In the rows, 128 means zero.
A single turn carries every row of the set below to another of its rows. Some are shown first; where does it send the rows asked next?
k303: [129 128 157 148 153 120 143 131 129 124 144 108 152 147 121 127 138 135
 105  88 115  92 138 118 143 164 124 137 157 121]
k696: [126 128 143 123 116 132 106 104 115 121 131  93 145 140 151 156 108  83
 150 101 134 127 144 127 139 153 160 132 137 127]
k345: [119 125 112 137 111 140 110 134 103 107 110 153 145 125 106  90 148 115
 122 123 127 164 140 124 137 130  86 112 114 146]
k216: [ 93 123 132 123 117 143 149 116 150  99 146 124 118 139 158 158 115 126
 141 129 128 134 110 151 128 112 171 125 126 121]
k447: [142 114 112 150 112 119 139 116 107 101 156 122 131 135 121 131 124 136
 146 161 138 119 115 138 107  94 132 112  97 137]
k215: [126 119 143 141 157 122 141 128 131 114 145 107 152 146 120 129 139 130
 107  85 115  89 142 115 132 163 129 130 159 124]
k948: [113 152 126 124 134 143 105 135 144 133 102 124 110 116 105 102 110 121
 126 148 174 137 146 136 118 114 120 138  85 146]
k949: [137 111 117 143 113 122 138 115 119 103 145 130 113 128 128 126 113 134
 150 150 144 121 108 138  99  99 126 113  83 139]
k786: [124 168 143 129 106 144 130 118 131 121 138 123 180 142  90 110 115 137
  95 119 124 104 133 114 149 147 135 115 156 121]
k355: [143 124 106 118  90 122 142 123 126 124 139 167 114 133 109 118 116 173
 121 128 117 124 100 123 133 124 101 110 127 120]
k180: [105 136 162 125 153 124 127 147 158 128 110  99 129  89 136 127 154 137
 124 138 170 109 109 112 139 130 125 145 124 139]
k476: [126 118 118 136  98 123 113 110 115 108 112  77 161 129 137 161 114 118
 151 102 151 116 121 126 120 156 149 116 110 127]
k186: [ 89 128 119 126 118 150 151 123 156 100 133 121 125 134 149 152 124 131
 140 138 117 145 111 160 124 114 164 116 118 117]
k645: [177 126 116 122 104 131 109 113 100 130 117 126 140 150  96 131 107 142
 128 109 120  99 153 131 129 160 101 131 137 128]
k389: [123 126 148 127 123 126 109 100 123 121 133 109 145 137 147 154 111  79
 149 101 137 125 145 128 145 160 158 126 134 124]
k277: [141 123 113 127 103 114 148 135 135 132 141 167 125 125 110 111 110 173
 123 128 112 136  91 127 135 116 107 120 128 126]
k729: [101 139 161 124 153 124 123 148 160 138 111  97 131  87 148 135 149 126
 127 133 168 107 112 122 138 133 123 140 131 136]
k16: [122 135 114 113 124 154 108 126 135 133 105 139 103 107 100 106 130 143
 137 175 158 162 132 132 130 121 139 119 127 127]
k467: [125  99 138 104 126 105 109 130 118 114 108 111 136 112 135 166 134 116
 169 149 119 133 144 148 126 136 112 147 102 143]
k104: [117 139 140 136 142 160 133 123 137 117 120 141 133 128 105  86 174 147
 118 145 132 118 165 124 132 125  81 140 138 137]
k659: [118 149 161 131 114 148 145 133 136 133  86 126 132 126 143 125 129 153
  99 132 148 169 136 123 147 143 110 166 159 134]
k151: [171 134 132 129 113 137 138 102 102 136 151 122 152 139 107 134  98 142
 145 109 101 124 169 110 126 135 109 138 134 128]
k40: [114 149 146 133 129 133 125 140 168 122  89 159 136 131 144 144 124 149
  93 107 138 152 127 126 140 110 134 159 138 142]
k808: [175 122 120 117 101 129 114 109 106 134 110 122 130 145  87 138 115 138
 128 110 114  94 152 135 130 157 103 129 144 133]
k794: [125 153 161 122 111 151 137 136 140 138  83 133 135 122 141 126 126 152
  91 129 148 167 133 125 147 139 119 162 155 126]
k380: [107 139 148 131 143 167 134 119 139 116 122 139 132 114 111  97 174 150
 114 143 130 125 164 119 131 125  85 138 131 138]
k716: [131 155 133 132  81 156 165 117 136 122 140 133 162 116 160 161 123 155
 132 111 116 126  99 123 139 127 118 122 136 129]
k925: [135 167 154 123 157 144 141 153 152 135 110  91 135 116 133 160 104 139
 128 139 130 126 112 146 130 141 156 148 144 147]
k569: [115 143 130 122 131 144  94 129 144 127  99 129 109 123 111 100 113 125
 130 157 166 143 145 138 122 110 127 138  88 149]
k426: [117 106 119 104 138 140 112 116 119 129 127  93 118 109 112 124 151 111
 177 116 117 101 139 130 135 156 101 116 115 137]
k460: [126 109 118 105 138 136 111 121 125 127 135  97 119 104 111 129 151 115
 180 108 116 104 137 124 132 166 102 114 128 132]
k599: [135 155 140 129  79 160 178 116 136 118 141 129 145 124 161 144 122 161
 121 108 119 135 108 125 136 125 121 123 149 124]

k949 moves to k216
k808 moves to k948
k786 moves to k345
Where do these go?
k476 moves to k40
k460 moves to k180
k645 moves to k569
k186 moves to k716
k104 moves to k426

A single turn carries every row of the set below to another of its rows. Some are shown first; where does it send the rows asked next?
k865: [135 121  94 128 149 146 113 156 106 139 153 143  97]
k801: [116 123 150 129 172 132 125 144  98 143 137  91 160]
k604: [110 138  79 128 157 121 110 153 132 106 134 136 112]
k700: [100 105  89 146 156 120 158  96 140 149 125 105 128]
k268: [129 141  85 129 151 124 112 154 135 104 127 139 114]
k87: [120 135  83 124 170 119 113 168 134 117 127 138 116]
k494: [113 103 100 142 163 114 160  90 135 143 139  98 134]
k394: [113 139  80 115 163 123 121 150 134 113 120 144 115]
k537: [128 123 102 112 138 136 108 157 102 139 145 146 107]
k789: [124 133 152 127 138 156 117 139 120 165 118  94 116]
k829: [128 127 151 132 183 150 122 149 104 135 127  84 144]
k64: [116 108  94 155 142 143 147 124 142 160 145  88  94]
k126: [115  99 106 152 154 108 164 101 134 149 125  99 126]
k466: [122 126 144 131 177 160 119 146 100 134 129  85 148]
k44: [118 145  86 124 145 119 114 156 132 110 134 135 106]
k921: [108 104 100 139 166 116 159  88 139 145 121 100 121]
k13: [113  98 100 134 169 114 168  92 134 142 120 100 123]
k657: [109 129 144 140 141 162 124 139 115 163 115  86 127]
k686: [125 134 151 129 181 137 124 155 110 136 123  89 153]
k495: [129  95  81 152 154 139 144 123 144 160 152  98 102]
k768: [122 144  84 117 170 117 123 159 136 109 132 136 110]
k522: [123 120 147 125 176 151 116 144 100 130 125  81 146]
k856: [122 146  89 121 161 112 123 155 137 104 130 140 111]
k752: [128 109  92 145 149 152 143 115 147 159 156  89 101]
k516: [119  97  95 140 152 119 171  97 132 144 124  97 122]
k10: [116  97 102 141 157 113 165  92 129 144 134 102 117]
k965: [119 132 150 126 183 146 121 139 105 126 129  90 153]
k577: [123  91  97 143 158 116 162  99 129 152 124 100 115]
k679: [138 120  96 111 145 148 114 148 112 143 144 147  97]
k76: [115 119 149 131 142 152 117 140 100 164 119  97 115]
k570: [117 145  87 123 153 129 117 154 134 107 125 140 104]
k117: [125 134 154 129 181 140 125 141 101 135 132  97 153]
k771: [117 124 144 127 181 147 126 156  96 136 121  91 149]

k577 moves to k466
k126 moves to k771
k686 moves to k394
Where do these go?
k76 moves to k865
k801 moves to k87
k117 moves to k768
k570 moves to k10
k856 moves to k13
k516 moves to k522
k789 moves to k679
k657 moves to k537

